128 stands for zero in the data rows.
Some points, each followed by its number:
tensor([100, 106, 176, 174, 97, 132, 123, 91, 123, 54, 125, 120, 99, 147,
        115, 70]) 0
tensor([166, 136, 162, 105, 161, 146, 127, 183, 116, 77, 164, 149, 124, 115,
        124, 163]) 1
tensor([88, 82, 137, 213, 146, 120, 153, 255, 128, 228, 189, 167, 117, 142,
        110, 132]) 2
tensor([146, 232, 255, 255, 227, 153, 162, 0, 122, 255, 21, 151, 82, 0,
        120, 255]) 3
tensor([146, 144, 59, 158, 124, 153, 133, 172, 137, 107, 97, 130, 122, 42,
        109, 200]) 4
tensor([135, 135, 175, 180, 158, 161, 136, 113, 133, 104, 109, 98, 128, 138,
        159, 125]) 5
tensor([125, 120, 127, 129, 82, 137, 140, 163, 146, 128, 99, 130, 154, 134,
        155, 214]) 6
tensor([71, 138, 229, 146, 126, 125, 145, 170, 147, 70, 150, 135, 123, 136,
        99, 121]) 7
tensor([151, 109, 3, 41, 67, 120, 145, 197, 89, 11, 174, 141, 143, 241,
        133, 95]) 8
tensor([97, 166, 213, 108, 119, 146, 132, 114, 147, 123, 150, 132, 130, 197,
        127, 35]) 9
tensor([146, 129, 176, 145, 190, 166, 178, 96, 106, 124, 141, 152, 142, 45,
        135, 210]) 10
tensor([131, 46, 1, 26, 64, 109, 130, 163, 97, 65, 172, 118, 75, 232,
        81, 0]) 11
tensor([140, 160, 227, 127, 188, 152, 149, 59, 133, 162, 116, 126, 108, 56,
        104, 174]) 12
tensor([146, 152, 178, 99, 110, 109, 99, 114, 127, 126, 142, 138, 111, 131,
        93, 78]) 13
tensor([157, 147, 159, 86, 124, 122, 102, 108, 122, 131, 127, 164, 129, 162,
        130, 172]) 14
tensor([77, 134, 187, 104, 145, 181, 122, 131, 156, 141, 118, 116, 137, 201,
        132, 41]) 15
tensor([168, 169, 103, 68, 147, 101, 136, 62, 151, 143, 133, 147, 157, 211,
        114, 174]) 16
tensor([155, 131, 64, 107, 126, 106, 146, 174, 128, 63, 149, 119, 109, 116,
        108, 80]) 17
tensor([114, 162, 166, 165, 121, 150, 145, 156, 90, 135, 173, 127, 121, 127,
        116, 119]) 18
tensor([110, 163, 183, 143, 123, 100, 103, 92, 122, 172, 106, 129, 96, 144,
        137, 255]) 19
New points follow, each followed by the number of its nearest point above by angle.
tensor([103, 183, 172, 138, 129, 156, 150, 89, 128, 157, 140, 135, 107, 197,
        134, 204]) 19
tensor([130, 93, 89, 85, 130, 126, 153, 170, 114, 151, 132, 125, 111, 185,
        130, 51]) 11
tensor([127, 112, 130, 85, 93, 114, 101, 202, 131, 131, 150, 131, 100, 175,
        106, 11]) 11
tensor([150, 157, 113, 162, 140, 126, 91, 161, 117, 108, 54, 114, 164, 56,
        173, 132]) 4
tensor([147, 115, 119, 147, 118, 143, 141, 163, 144, 165, 136, 94, 137, 145,
        155, 105]) 2
tensor([148, 184, 244, 255, 245, 136, 184, 0, 111, 254, 27, 164, 121, 0,
        135, 255]) 3
tensor([125, 145, 201, 78, 110, 119, 139, 146, 135, 117, 177, 138, 160, 208,
        109, 91]) 9
tensor([123, 157, 137, 180, 91, 98, 117, 151, 139, 121, 101, 83, 139, 70,
        106, 120]) 4
tensor([103, 86, 110, 151, 105, 142, 76, 93, 81, 0, 143, 102, 84, 94,
        121, 149]) 0
tensor([129, 157, 145, 88, 98, 122, 134, 150, 135, 85, 192, 131, 105, 201,
        150, 144]) 8
tensor([180, 172, 95, 57, 124, 135, 166, 102, 138, 144, 99, 107, 137, 123,
        136, 186]) 16
tensor([100, 132, 141, 172, 110, 160, 131, 43, 125, 106, 67, 35, 82, 90,
        129, 26]) 0
tensor([102, 132, 149, 133, 108, 145, 145, 160, 167, 116, 112, 142, 156, 97,
        121, 97]) 7
tensor([90, 122, 128, 116, 126, 70, 159, 255, 139, 191, 239, 172, 118, 151,
        123, 60]) 2
tensor([112, 112, 85, 135, 121, 136, 123, 152, 119, 68, 111, 115, 137, 77,
        115, 141]) 4
tensor([101, 137, 132, 60, 99, 126, 125, 136, 155, 161, 165, 149, 105, 87,
        115, 139]) 13
tensor([151, 139, 134, 166, 112, 127, 112, 123, 125, 80, 57, 101, 137, 0,
        98, 139]) 4
tensor([179, 135, 133, 161, 136, 127, 109, 77, 126, 101, 89, 130, 127, 117,
        129, 168]) 3
tensor([108, 134, 178, 124, 129, 125, 80, 98, 141, 149, 95, 101, 120, 114,
        85, 66]) 13
tensor([84, 135, 139, 161, 132, 128, 121, 255, 124, 131, 147, 141, 110, 141,
        127, 204]) 2
tensor([88, 80, 107, 192, 107, 125, 163, 255, 116, 202, 177, 147, 81, 119,
        138, 175]) 2
tensor([132, 111, 128, 144, 99, 125, 84, 21, 127, 134, 122, 90, 122, 140,
        151, 70]) 0
tensor([161, 136, 94, 193, 138, 120, 128, 173, 165, 162, 121, 124, 153, 169,
        173, 114]) 2
tensor([121, 113, 96, 172, 142, 145, 152, 255, 94, 224, 207, 159, 85, 110,
        62, 137]) 2
tensor([166, 120, 115, 121, 141, 139, 148, 162, 147, 148, 106, 87, 163, 49,
        154, 101]) 4
tensor([131, 137, 190, 222, 184, 138, 151, 29, 149, 221, 46, 132, 118, 0,
        145, 255]) 3
tensor([78, 107, 117, 146, 129, 119, 132, 255, 123, 151, 188, 157, 140, 132,
        87, 161]) 2
tensor([145, 154, 159, 80, 100, 119, 128, 131, 124, 74, 122, 109, 152, 171,
        125, 177]) 14
tensor([103, 98, 128, 126, 85, 124, 169, 185, 129, 123, 190, 125, 98, 204,
        108, 37]) 11
tensor([167, 164, 99, 97, 138, 143, 132, 86, 126, 0, 119, 119, 126, 93,
        141, 31]) 17
tensor([135, 112, 87, 46, 139, 105, 128, 44, 131, 123, 129, 139, 174, 255,
        151, 172]) 16
tensor([124, 26, 0, 79, 112, 118, 139, 108, 131, 138, 197, 145, 92, 255,
        143, 0]) 11
tensor([130, 112, 44, 206, 134, 139, 124, 189, 138, 163, 78, 136, 145, 190,
        126, 123]) 2
tensor([125, 120, 97, 157, 56, 131, 191, 130, 126, 84, 132, 115, 130, 147,
        168, 190]) 6
tensor([176, 181, 197, 227, 222, 141, 167, 0, 93, 255, 56, 120, 92, 0,
        113, 255]) 3
tensor([122, 124, 99, 150, 113, 160, 116, 47, 134, 116, 117, 116, 104, 94,
        133, 91]) 0
tensor([124, 119, 118, 178, 139, 142, 153, 255, 132, 170, 155, 133, 88, 104,
        110, 213]) 2
tensor([165, 137, 77, 90, 182, 141, 139, 106, 88, 108, 133, 134, 173, 93,
        140, 42]) 17
tensor([89, 110, 183, 60, 98, 125, 123, 128, 140, 87, 163, 168, 146, 138,
        94, 141]) 7
tensor([117, 109, 154, 121, 123, 136, 112, 75, 118, 91, 113, 112, 142, 113,
        114, 117]) 0
tensor([136, 157, 138, 75, 134, 96, 115, 105, 75, 112, 204, 198, 110, 189,
        141, 145]) 14
tensor([104, 100, 91, 130, 76, 135, 127, 38, 120, 77, 102, 87, 118, 152,
        142, 82]) 0
tensor([144, 184, 242, 244, 201, 128, 133, 0, 115, 202, 23, 139, 112, 0,
        105, 255]) 3
